Which row each row swaps with, under one turn or mirror:
The rows were stretched afterwards, more along some directions than others.
j458: [ 0.81 -0.84 -0.41 -1.47  0.25 -2.21  1.86  0.89  3.13 -1.51 -1.08 -0.25
 -1.62 -1.67 -0.10  0.10]
j174: [ 0.24 -1.09 -0.35 -0.57  0.10 -3.15  2.10 -0.04 -0.32 -1.32 -0.60 -0.24
  0.08 -1.26  1.32  0.64]
j363: [ 0.33  0.39 -0.04 -0.11 -0.74 -3.94  1.96  0.21  0.44 -2.48 -0.31 -2.09
 -2.65 -1.23  0.18  1.36]
j708: [ 1.72  0.51  0.41  1.85 -0.85 -0.05  0.73  0.37 -0.77 -1.79 -0.49 -1.05
 -0.80  0.98  0.02  0.80]
j189: [ 0.23 -2.55  0.10 -1.09 -0.46 -1.57  1.68  1.94  1.70 -2.33  0.64 -2.10
 -1.91 -0.72  0.25  1.13]
j904: [ 1.34  0.06  0.16  1.17 -0.38 -0.02  0.79 -0.06 -0.40 -0.76 -0.09 -3.26
 -0.27  0.72 -1.17  0.00]
j197: [ 0.98  1.12  0.29  0.51 -0.68 -1.08  0.23  0.24  0.78 -2.02  0.09 -2.41
 -2.96  0.22 -0.74  0.25]
j102: [ 0.68 -1.48  0.21 -0.20 -0.70 -3.63  1.54  0.44  0.98 -1.65 -0.66 -1.60
 -0.47 -0.70  1.27  1.50]
j488: [-0.33 -0.80 -0.25  0.70 -0.68 -2.88  0.94  0.20 -0.84 -0.94 -0.43 -2.94
 -0.85  0.03 -0.05  0.22]
j716: [ 0.14 -1.58  0.58  0.07 -0.15 -0.92  0.31  1.62  1.46 -1.05 -1.03 -1.40
 -1.47  0.10  0.69  1.40]
j493: [ 0.96 -0.37  0.68 -1.48 -0.60 -1.50  2.11  1.80  1.55 -2.57 -0.33  0.56
 -2.36 -1.83  1.62  2.42]
j925: [ 1.69 -1.21  1.21 -0.69  0.24  1.22  1.71  1.52  1.09 -1.72 -0.91  0.72
 -0.61  0.45  0.58  2.04]
j852: [ 1.93  1.06  0.52  0.42 -0.83 -1.13  1.02  0.01  0.49 -2.85  0.28 -1.39
 -3.18  1.01 -0.43  0.75]
j502: [ 0.81 -0.28  0.78 -1.16 -0.44 -0.95  0.89  1.30  0.87 -1.83  0.02  1.32
 -2.65  0.16  1.51  2.12]
j450: [ 2.14 -0.15  0.26 -0.57  0.52 -1.93  1.39  0.63  2.31 -1.69 -0.36  1.22
  0.22 -1.09  2.17  1.55]
j115: [ 2.25  1.34  0.67  0.41 -1.75 -0.12  1.06 -0.32 -1.57 -0.93  1.73 -0.85
 -0.13  1.17  0.23  0.32]
j125: [ 1.13  0.30  1.25  1.04  0.05  0.08  0.22  0.32 -0.53 -0.57 -2.39 -2.14
  0.16  1.20  0.13  0.92]
j563: [ 1.62 -0.03  0.83  0.42 -1.21  1.04  0.57  0.17 -1.69 -0.66  0.20  0.97
  0.32  1.16  0.82  1.38]
j524: [ 2.08  1.47  1.28  0.02 -0.19 -1.36  1.54  1.47  1.62 -3.28  0.09 -0.80
 -3.10  0.31  0.79  1.54]
j691: [ 0.58 -1.22 -0.28 -1.62  0.09 -1.71  1.99  1.29  2.93 -2.52  0.24  0.36
 -2.66 -1.76  0.22  1.25]
j757: [ 1.23  0.14  0.35 -0.41 -0.34 -0.83  2.22  0.47 -0.06 -2.24  0.46 -1.17
 -2.14  0.15 -0.54  1.10]
j700: [ 1.22  0.42  0.60  0.99 -0.89  0.23  0.94  0.71 -0.77 -1.73  0.75 -2.93
 -1.93  1.05 -1.01 -0.47]
j12: [ 0.52 -1.76  0.35  0.21 -0.89 -2.83  2.69  0.62 -0.27 -2.01  0.31 -2.18
  0.09 -0.33  0.78  1.60]
j837: [ 0.31 -0.43  0.06 -0.13 -0.67 -0.33  1.22  1.14  0.54 -0.68 -2.01 -0.55
 -1.17 -0.67 -0.33  0.34]
j649: [ 1.90 -0.90  0.96  0.82 -1.04  0.65  0.84  1.54  0.83 -2.40  0.60 -1.63
 -1.38 -0.07  0.79  2.17]
j426: [-0.25 -2.03  0.67  0.50 -0.58 -0.91  1.56  1.45 -0.23 -1.10 -1.53 -1.70
 -0.11 -0.04  0.23  1.48]
j752: [ 1.50 -0.55  1.20  0.68 -1.42 -0.84  0.45  0.22 -1.02 -1.30 -0.97 -0.05
  0.34  0.37  1.97  2.82]
j71: [ 1.00 -0.30 -0.01 -0.63 -0.96 -0.83  1.47  0.65 -0.37 -1.64  1.50  0.16
 -1.94  0.28  0.14  0.67]
j299: [ 2.48 -0.36  0.08 -0.09 -1.14  0.89  1.40  1.00  1.58 -2.28  2.44 -0.42
 -2.16 -0.19 -0.66  1.01]
j977: [ 1.09 -0.58 -0.17 -0.78 -0.09 -1.10  2.22  1.21  1.28 -1.69 -0.84  1.93
 -0.84 -1.29  0.92  1.09]
j127: [ 0.75 -2.19  0.71 -0.61  0.37 -0.77  1.34  1.73  2.94 -2.53 -1.04 -2.01
 -1.73 -0.57  0.64  1.67]
j327: [ 1.54 -1.33  0.40  0.82 -1.12  0.96  1.40  0.84 -0.49 -2.17 -0.11  0.31
 -1.20  0.80  0.28  1.97]
j249: [ 2.15  0.45  0.87 -1.09 -1.38 -0.86  1.56  1.00  0.93 -2.36  1.30  0.28
 -2.66  0.35  0.53  1.27]
j840: [ 1.54  1.75  1.65  0.05 -0.59 -0.12  1.15  1.04 -0.41 -2.27 -0.07 -2.50
 -2.05  0.74  0.68  1.36]
j229: [ 1.17 -2.04  1.34 -1.17 -1.05  0.80  1.97  2.85  2.13 -2.17 -0.33  0.52
 -1.73 -0.76  0.72  2.65]
j675: [ 0.99 -0.30 -0.69 -0.98 -0.26 -2.20  2.25  0.80  1.50 -1.72 -0.45  1.17
 -1.46 -1.87  0.24  0.31]
j179: [ 0.30  0.95  0.22 -0.86 -0.95 -3.10  0.50 -0.08 -0.89 -1.46 -0.14 -1.67
 -1.97 -0.08  0.87  0.48]
j59: [ 1.56 -1.85  0.78 -0.34  0.24  0.08  1.81  1.43  1.38 -1.81  0.10 -1.12
  0.72 -0.65  1.65  2.15]
j228: [ 1.32  1.38  0.98 -1.55 -0.14 -0.65  0.67  0.81  1.66 -1.89 -0.89 -0.32
 -2.93 -0.17  0.66  0.69]
j456: [ 1.74  0.41 -0.01  1.59 -1.06 -1.06  1.12  0.11 -0.58 -2.43  0.30 -1.36
 -1.81  0.55 -0.45  0.59]

j450 is swapped with j524
j752 is swapped with j229
j757 is swapped with j904
j675 is swapped with j456
j852 is swapped with j458
j925 is swapped with j125
j197 is swapped with j691

